0: [-10 -30  61  -3  28  21   0  80 -31 -12 -24  70   5 -51  37  43]
1: [ 24 -46 103 -31  -9   3  47 -97 -29 -29   7  86 -18  27 -31  -2]
2: [ -1 -17  27 -45  65 -32  -6 -48 -25   4  -6  -7  16  46  20 -58]
3: [  2 -46  55  29 -58 -36 -36 -86  -6  13 -76 -25 -21  50 -47  70]
4: [ 21  29 -72 -33 -11  15  28  40   3   4  44  67  18 -41  -8 -12]
5: [-23  32 -70 -67  29 -11   6  -9  14  -3  -9 -20  95   7 -76 -30]
6: [-33 -26  24  38 -10 -11 -43  21  -7   4  -4  47  47  15 -37 -53]
7: [-28 -27 -28  52  62  24 -60  14 -45  61 -35  53 -25   6  28 -17]
8: [ 55  36  -1  30 -27 -19 -15  41  44 -16  46 -28  -7 -31  20 -33]
9: [ -8 -10  31 -60  27 -29  29 -48 -28 -13  25  84  15   5 -33  -8]
10: [  1  64   1 -49 -37  44  48   7  38 -94  83  -7  19 -51   3  -3]
11: [-40  -8  31  -3  54  60  26  26 -14 -14 -10  47  -3  -9  63  38]
12: [ -76  -47   63   21  -54  -45   21   25  -45   21 -116   80   20  -40
  -30   25]
13: [  67  114  -30    6   38    8  -11   -5   22  -41   30   49   28   45
   -7 -127]
14: [ 28  44 -24 -69  41  -7  19 -83  20 -22  48  72  32  31 -67 -70]
15: [  43   83  -11  -62   19    6   -8  -74   21 -101   38  -89   57   18
  -16  -48]
16: [-12  43 -38  29  -4  78 -55 -29  21 -48   1 -65  -7  14  60 -27]
17: [   7   13   45    0  -61   29  -24 -127  -10 -103  -57  -82 -121   70
   65  101]
18: [  1  -3   7  26 -10 -38  41   8  15  21  14 -77 -44  28  -2  31]
19: [-14   1  -8  44   9  28   8  47 -57  60 -13  47  26  -6  21  62]
20: [-29  50 -76  11 -68 -36  12 -20  23  -1  18 -59  49  11 -48   2]
21: [-33 -76  -2 -26 -56  35  43  66  -6  16 -32  16  23 -35  -4  41]
22: [ 41  17   5 -16  -3  39 -16  19  76 -98  18 -20 -12  12  -1 -10]
23: [ 41  21  13  14 -31  48  20  36  58 -69  40 -40   2 -35  62 -50]
24: [ 51  17  53  23 -79 -33  18 -37  51 -86   3 -98 -28   8   0  40]
25: [-46 -28 -28  40  31  28 -31 -34 -25  52 -57  49 -91  63  42   7]
26: [-42 -50 -28  68 -30   6 -19  27 -11  59  11  34   1  20 -13  28]
27: [-21 -39  51 -12  10  -3   2 -30 -45   2 -44  66 -12  29  16 -18]
28: [ -77 -124   26  -59   58  -20  -21  -10  -88   43  -63   51   33  -16
  -21   66]
29: [  12   10    2   15  -71  -22    8  -11   -2   -9    6 -127  -16  -42
   28   87]
30: [-36   1 -37 -44  47  19  -6   5 -15  52 -14  51  34  -7   6 -70]
31: [-20 -33  -4   9  71  77 -37  11 -28  36  -5  99 -19  33  54 -35]
32: [-58 -22 -37 -16  63  13  -6 -21 -89  64 -30  -7  10  13   1  33]
33: [-38 -31  22  14 -22 -25  -2  27  -7  10 -38 -74  46 -55 -14  60]
34: [  5 -42 127  57 -84   8  -6 -72 -19 -50 -94  48 -81  49  11  89]
35: [-45 -40 -31  18 -88 -18 -13 -81  20  20 -32  91 -51  35 -55  48]
36: [-20  21  39  -7 -58  -3  45  63 -15 -52  -1 -20 -15 -55  24  81]
37: [ 40 -34  53  15   8  12  27  10  -7 -24  -3  10 -46  -1  51  54]
38: [ 21 -36  47  -9  50  42  48  53  17 -28  30  18   3 -20  62   7]
39: [ 59  16  27   0  24  24  14  74   8  34  45  49  42 -42  13 -62]
40: [ 54  60 -18 -11 -15  48   1 -29  48 -28   0 -67  15  10 -12  -1]
41: [  1   7 -14  -4  98 -28 -16 -20  22  31   6 -39  15  56 -33 -66]
42: [  3  62 -48  29 -60  -2  10  15  25 -13 -19 -87  -2 -21 -13  18]
43: [-43 -75   4  41  43  52 -26  78 -38  74  -4  55  23  -7  12  35]
44: [ 16  81 -31 -34   3  35  47  67 -30  -4  15  42  60 -11   2 -43]
45: [ 17 -39  33  11 -37 -68 -28  -4 -22   6  -8  41  51 -25 -86   7]
46: [ 11   0 -17 -59 127  50   7  77 -15 -19  23 -11  39 -29  60 -35]
47: [ 18 -39  -2  45   5  -6  41 123  13  44  42  52  25 -45 -18 -26]
48: [ 16  19 -12 -41   3   8   5  33  -4 -15  23  91  26 -50  37 -52]

[-58 -47   7  51 -17  37 -16   5 -31 -13 -70 -68 -20  33   8  70] 33 18 3
[ -53  -15  -54  -11   -7  -27  -21   33  -78   -1    2 -113   56  -37
    3   63] 33 29 32
[  9  54 -16  18 -40 -93  19  12  59  -7  13 -12 -33 -36  -5 -21] 8 42 18
[ -6  60 -22  65 -83 -37  33  64  64  48  20   5 -11 -37 -12 -51] 8 42 47
[ 33  18 -72  43  18 -16 -56  41   8  56  17 -33 -23  14  59 -72] 8 7 41
[ 24 -21   0  44 -33  23 -21  41 -38  26 -18  41 -19 -23  46  35] 19 37 26
[ -46   37 -101  -48  105    7    1  -10   -9   67   76   10   57   -5
    3  -78] 30 41 5
[  89   48  -12  -12   45   54   31   10   86  -28  114  -23   50   53
  -15 -102] 13 22 40
[  44  -15   -7   26   20   23  -10   60   45   40   56   36   31   22
   26 -127] 39 47 8
[ 25  58 -48  -6 -27 -21  32  17  23 -15  96 -14  -6 -10  27 -32] 8 4 10
[  3  22  43  -1 -10  40  25 -41  23 -27 -40  -3   6  25 -14  19] 40 37 27
[ 21  -8 -23  66  16  75 -28  55 -67  66  -4  15  14 -20  28  28] 19 43 7
[ 45  17  24   2 -86 -12  19 -26  40 -26  56  17  38  -9 -34 -19] 8 10 40
[ -4  -3   7  18 -21  32 -11 -49   9  12 -20  45 -38  38  16 -12] 27 25 37
[ -5  -8  11  -8  39  52 -49   6 -31 -10 -14 -13  31 -28  31  27] 11 0 19
[  22   52  -43   -8   41   18  -34    9  -40  -16  -48 -123  -25  -20
   74  -20] 16 42 40
[-57 -44  38  24 -60  -2   1 -42   5   4 -82 -24 -84  33 -14 120] 3 34 35
[-30 -20 -34 -32  57  -6   0  55   2  -2   9 -36   4  -2  51 -30] 46 30 38
[ -13  -25  -49    1   -6  -33  -65   14  -43   12  -31 -120   58  -19
   -9  -14] 33 42 20
[ 58  28  28  30 -67 -50  -6 -23  54 -48 -29 -30 -45  24 -62  -6] 24 40 42
[ 27 -27  -1  31   4 -29  30  80   8  28  27  18  29 -19 -16 -16] 47 39 8
[ -22   55 -127  -30   15   33    4  -13   57    1   32   11  -26  -17
  -26   12] 4 20 40
[  7  52 -46 -22 -10  40  11  12  13 -24   4   9  16 -43  -3  33] 4 40 44
[  0   5 -41  47 -18   2 -11  36  42  13  43   2 -49  15   0 -35] 8 26 18
[-88 -56   6 -12 -65  19  16 -44 -15  -7 -23  90  15  16 -46  35] 35 27 9
[-11  11   7   7 -24 -77  44  93   7  15  46  10  24 -80  -3  -7] 47 8 4
[-11  11 -49  24  34  60 -61 -21   9  10 -58 -37 -34  30  52 -19] 16 25 7
[-29   1 -27 -30  27  -2 -20 -17 -68  27  -5 -77  32  -9   8 -11] 32 2 33
[-22 -36 -35  40  -7  32  -2  18  29  20  46  44 -12  25  12 -29] 26 6 4
[ 10  10 -19  56  63  43 -42  19 -17  65 -44  58 -43  23  37 -18] 7 31 25
[ 15   3  22 -21  30 -19 -13 -13 -20  -2  28  19  44 -17 -24  -1] 9 2 45
[-53 -26  89 -40 -31  -9  32 -10 -40 -17 -22  54  -4 -16   6  41] 27 9 0
[ 54   5  43  25 -23  15   6  53  18 -33 -16   7 -65  28  61  54] 37 38 36
[-51  -9 -19 -49 -27 -36  17 -57 -34   3 -13  68  14  -3 -14  14] 9 27 35
[ 44  61 -31 -66  47 -25  22 -81  30 -34  86  37  49  42 -53 -83] 14 13 15
[   1   10  -59  -12 -102   25   50    0   48  -17   56   76   33  -49
  -64    5] 4 10 20
[   8   46   56   11  -93  -29   33  -44    7 -105  -62 -117  -40   15
  -18   71] 24 29 42
[-44 -23  45  10 -33  -9   0  -2 -18  -8 -56 -73  15 -39 -10  83] 33 29 36
[-45  12 -36  10  -5 -19  -7  67 -38   0 -39 -97  86 -12 -22 -21] 33 42 20
[ 17  39  60 -13 -20  30  22 -96  12 -67   0  68 -39  31 -13  41] 1 9 27
[   0   -7   54    2  -73    2  -12 -114  -18  -73  -71  -57 -123   59
   56  107] 17 34 3
[ 16  15 -11 -20  80  33  12  62  -9  -6  38 -92  46 -22  52 -18] 46 38 23
[ 64   7  12  16 -33 -27   6  52  35  16  49   4   3 -33  10 -12] 8 39 47
[ -1  10 -30  -3 -78  24  40   0  45 -16  78  86  13 -15 -66  27] 4 10 9
[  0  -4  -3   9  -5  -1  -2  17 -34  15 -19 -45 -19  -2  26  13] 18 37 33
[ 47  52  21  18 -27  61  22  58  65 -55  48 -50   4 -28  52 -43] 23 8 22
[-56 -56  16   9  -5 -45 -21 -63 -58  61 -89 -23 -25  37 -33  89] 3 32 28
[ 29 -67  84  28 -17  45  80 -29 102  34  66  39 -69  65 -22  68] 37 1 18
[-23 -33 -22  48  66  31 -46  -2 -39  67 -39  95 -46  19  17 -13] 7 31 25
[-33   1 -53 -67  60 -12 -16  -4 -15  52  -2  70  61 -16  12 -79] 30 48 2
[ -57  -17   28   16  -88  -52  -21  -87  -36  -22 -101   -3  -39   15
  -44  117] 3 35 34
[ -46   -4  -52    3   70  -35  -48   16 -102   33  -32  -22   59  -12
  -25   12] 32 7 30
[ 34 -44  52  29 -29 -21 -23 -96  -6 -10 -58 -16 -10  59 -60  46] 3 27 45
[-39 -73   1  19 -30 -41  -8  14 -12  25 -40 -24   3 -32 -21  39] 33 26 21
[ 35 -15 -10  11   7   3 -21  10  30  14   3  51 -42 -22   9  20] 37 8 4
[  6  30   6  15 -20 -39  22 -36  29  -1 -19 -20 -10  35 -26 -26] 18 40 20
[ 31 107 -41 -27  27  26  48  49  -7 -27  19  15  49  -6  24 -59] 44 4 13
[-16 -57 112  48 -92   0   3 -83 -14 -63 -80  45 -62  47  -5  92] 34 3 1
[-25 -57 -25 -58 105 -39 -16  66 -29  88  37 105  90 -34 -18 -91] 30 39 48
[  57    0    2   28   27   35  -11   83   43   35   56   25   44    3
   31 -127] 39 47 8
[-54  13 -48 -33 -67  11  28 -51  12   0  -9  27  22  -8 -47  16] 20 35 5
[ 17 -53  -2 -16  22  41 -14 -80  17   5 -35  -8 -15  68 -37  48] 3 27 2
[ 35  26  -5  -7  37  38  27  47  24  21  65  16  13  -2  33 -60] 39 48 38
[  0  -7 -29 -55  32 -19 -28 -31 -13 -16  -5 -52  -2  -2  -2  -7] 2 41 40
[ -1  -9   9 -17 -22  -8  34  -9   0  10   6 -16  -8 -24  -2   3] 18 37 33
[ 43 -12  28 -13  39   3   1  66   2  24  49  55  46 -46  22 -19] 39 48 47
[-39  -9 -43 -34  56  -1 -11 -15   4  93  -7  60  28  20  17 -70] 30 7 31
[ 23   0  35  41 -95  30  12 -35  73 -49 -20 -50 -62  -5   7  63] 24 29 42
[-27 -26  13 -39  57   0  -6 -23  -5  11  -2   3  -2  45  -5 -44] 2 41 27
[-52  10   6 -43  36   3 -14 -73 -51 -34  18  70  40   5 -22  -9] 9 27 2
[   1   35    4   70 -105  -28   50   83   68   15   54   -4    1  -48
  -14  -42] 8 47 42
[-37 -59  45 -53   3  -4  13 -24 -61   8 -54  90  14  14   9  26] 27 9 28
[-27   3 -31 -36  58  11 -30 -18  -5  65  42  92  57  -2   4 -99] 30 48 31
[-11 -25 -46  50 -53  42 -46 -60   1  30  43 -18   5  61 -57  -7] 26 20 6
[ -21  -25    2 -115   93   18   37  -33  -14  -32    6   94   47   28
  -67   12] 9 14 30
[-20 -53  -4 -35 -29 -18 -13 -13 -42  21 -57 -58  28 -18   1  52] 33 21 32
[ 10 -36  -6  16  72  24 -57  23 -73  71 -15  57  29 -13  15  -7] 7 43 31
[ 59  15 -57  22 -11  33 -43 -16  34 -26  63   4   0 -10  -6 -52] 8 40 22
[ 24  42  58   3 -63 -36  47 -29  11 -94 -39 -72 -17  -7 -36  51] 24 29 36
[ 59  30   4  28  35  -6   8  41  43   1  36 -47   1 -15 -25 -28] 8 40 18
[-20 -20  33 -13 -12 -29  43  26 -39 -14   7  72  -8 -41  20  32] 0 27 37
[  23   17   10  -34   -6    8  -24  -32   73 -106    7  -23  -29   22
  -25   -3] 22 40 24
[ -33  -38   77   13  -36   -8   14  -17   -6  -50 -109   30  -58   12
   24   76] 34 37 27
[ -88 -117   24  -45   51  -37  -22   -1 -100   74  -39   36   41  -38
  -26   41] 28 32 43
[ 22 -31  20  17 -29   4 -15   7  30  10  18  73 -48 -12   5  25] 37 26 27
[-32 -15 -30  -6  28   0  -3  -8  15 -16  12  26 -24   4  11  17] 11 27 37
[-31 -49  10  46  28  46 -25  16 -12  10 -20 -91 -19  39  25  31] 18 33 16
[-21 -30  26  -1   3  25  14 -64  -3  16  -2  22   1  63  -3  12] 27 2 9
[ 65 -19  49 -22  12   7   8  21 -35 -46 -41 -46 -16  -2  38  11] 37 38 18
[ 27 -57  29  43  43 -13  29 117  -7  62  86  25  25 -22  -7 -59] 47 39 38
[  6  76 -18   9 -28 -70  26 -11  52  -8  41 -21 -43 -16  10 -38] 8 18 42
[ 26 -37  91 -29 -30 -15  42 -61 -32 -19   6  94 -23  29  -8  11] 1 9 27
[ -27  -21   36    0  -71    8  -16 -108  -28  -69  -76  -58 -122   59
   66  109] 17 34 3
[  2  12   9 -11  74 -21 -49  63 -18   5 -18 -47  35 -36  36 -57] 46 41 2
[ 22  17 -27  15  28   7 -28  47  -3  28  35  -9  12 -31  34  -5] 8 39 4
[ -38  -19  -38   -2  -66   23  -54  -20  -67   -9 -108  -44   40  -23
   19   50] 33 32 21
[ 60 -12  61  40 -22  11  -1  47   5 -36  -5 -50 -56   5  84  32] 37 8 38
[-41   5 -28  -2  32 -13 -55 -43 -77  -1 -49 -92 -39  16  14  67] 32 18 33
[ 26 -30   8   3 106  21  -8  32   0  46  24  86 -45  50  47 -40] 31 7 30
